Small tables with named rows and columns. After each table, cells are looked up by row and column.

Seseber =
         Riv  Diliro  Lagaded  Deg  Bokopu  Legis
Vinuz    4.3     5.0      4.4  5.1     5.0    5.9
Lepekeb  7.0     5.8      6.8  3.1     3.1    5.5
Nik      5.5     6.2      4.9  4.5     3.4    5.4
Nukivi   4.7     4.4      5.5  5.2     4.8    5.0
Kuzivok  5.5     5.9      5.7  4.2     3.9    3.5
Butaser  1.6     7.9      2.4  3.5     3.1    5.3
Lom      6.3     4.2      4.9  3.7     3.3    4.3

What is the Riv of Lepekeb in Seseber? 7.0
What is the Deg of Nukivi in Seseber? 5.2
What is the Riv of Nukivi in Seseber? 4.7
What is the Diliro of Lepekeb in Seseber? 5.8
What is the Legis of Nukivi in Seseber? 5.0
What is the Bokopu of Nukivi in Seseber? 4.8
What is the Diliro of Kuzivok in Seseber? 5.9
What is the Legis of Vinuz in Seseber? 5.9
What is the Riv of Vinuz in Seseber? 4.3
What is the Lagaded of Nik in Seseber? 4.9
What is the Diliro of Butaser in Seseber? 7.9
What is the Legis of Lom in Seseber? 4.3
What is the Bokopu of Butaser in Seseber? 3.1
What is the Riv of Lom in Seseber? 6.3
What is the Legis of Kuzivok in Seseber? 3.5
What is the Riv of Kuzivok in Seseber? 5.5
What is the Diliro of Nik in Seseber? 6.2
What is the Diliro of Lom in Seseber? 4.2
What is the Deg of Nik in Seseber? 4.5
Row with the largest Bokopu: Vinuz

Faroz
|  | Vilo | Giv | Nibu | Soke | Lobat | Kef |
|---|---|---|---|---|---|---|
| Fefu | 2860 | 5313 | 4268 | 3013 | 5385 | 7566 |
| Nal | 5059 | 3558 | 3528 | 4784 | 4913 | 2253 |
| Zagoma | 2381 | 3396 | 4468 | 5036 | 3810 | 6128 |
| Miboba | 5472 | 3735 | 3799 | 3310 | 4591 | 5597 |
| Kulu | 3611 | 4731 | 3623 | 4895 | 5163 | 5090 |
| Rubodav | 8034 | 4479 | 6113 | 7393 | 4034 | 7057 |
| Kela | 8359 | 5239 | 5646 | 4605 | 5171 | 3398 |
| Digesen | 1910 | 4173 | 2796 | 5223 | 5462 | 5746 |
| Lam | 3383 | 3865 | 2617 | 4853 | 3365 | 3863 |
| Komobe | 3693 | 3832 | 4411 | 5862 | 4523 | 6215 |
| Mif | 1650 | 5189 | 3693 | 5748 | 4185 | 3925 |
| Fol | 7558 | 4963 | 2328 | 2083 | 3846 | 602 |

Nibu of Nal is 3528
Kef of Mif is 3925
Nibu of Zagoma is 4468
Vilo of Lam is 3383
Soke of Digesen is 5223
Kef of Rubodav is 7057
Kef of Miboba is 5597
Soke of Komobe is 5862
Soke of Mif is 5748
Kef of Fol is 602
Lobat of Fefu is 5385
Nibu of Digesen is 2796
Vilo of Komobe is 3693

Pes =
         Fiduse   Vusit     Ruf
Piz      76.376  29.674  63.385
Rafus    45.984  41.204  45.445
Dut      71.830  91.564  54.879
Fopabas  24.500  67.504  65.195
Sak      30.936  77.439  41.780
Vaneke   36.192  49.347  33.603

Fiduse of Sak = 30.936
Ruf of Piz = 63.385
Ruf of Fopabas = 65.195
Ruf of Rafus = 45.445
Fiduse of Rafus = 45.984
Vusit of Rafus = 41.204
Ruf of Sak = 41.780
Fiduse of Vaneke = 36.192
Fiduse of Fopabas = 24.500
Ruf of Vaneke = 33.603
Vusit of Piz = 29.674
Vusit of Sak = 77.439
Vusit of Fopabas = 67.504
Ruf of Dut = 54.879
Vusit of Dut = 91.564
Row with the largest Vusit: Dut

Kubosir
columns: Vek, Petalu, Viti, Fusoki, Nonereg, Bivad, Ril
Pega: [79, 16, 44, 55, 61, 5, 60]
Nalibi: [74, 50, 61, 55, 77, 79, 25]
Far: [71, 51, 73, 36, 80, 74, 0]
Roze: [54, 64, 45, 69, 63, 53, 63]
Kofufu: [51, 54, 57, 94, 76, 53, 47]
Fevum: [70, 21, 59, 48, 58, 18, 44]
Dul: [66, 41, 37, 62, 62, 23, 61]
Bodidi: [47, 64, 26, 13, 56, 24, 27]

Nonereg of Far = 80
Petalu of Roze = 64
Vek of Nalibi = 74
Viti of Dul = 37
Fusoki of Fevum = 48
Viti of Bodidi = 26
Vek of Kofufu = 51
Viti of Fevum = 59
Fusoki of Roze = 69
Petalu of Pega = 16
Nonereg of Bodidi = 56
Vek of Pega = 79
Vek of Bodidi = 47
Which row has the largest Nonereg? Far

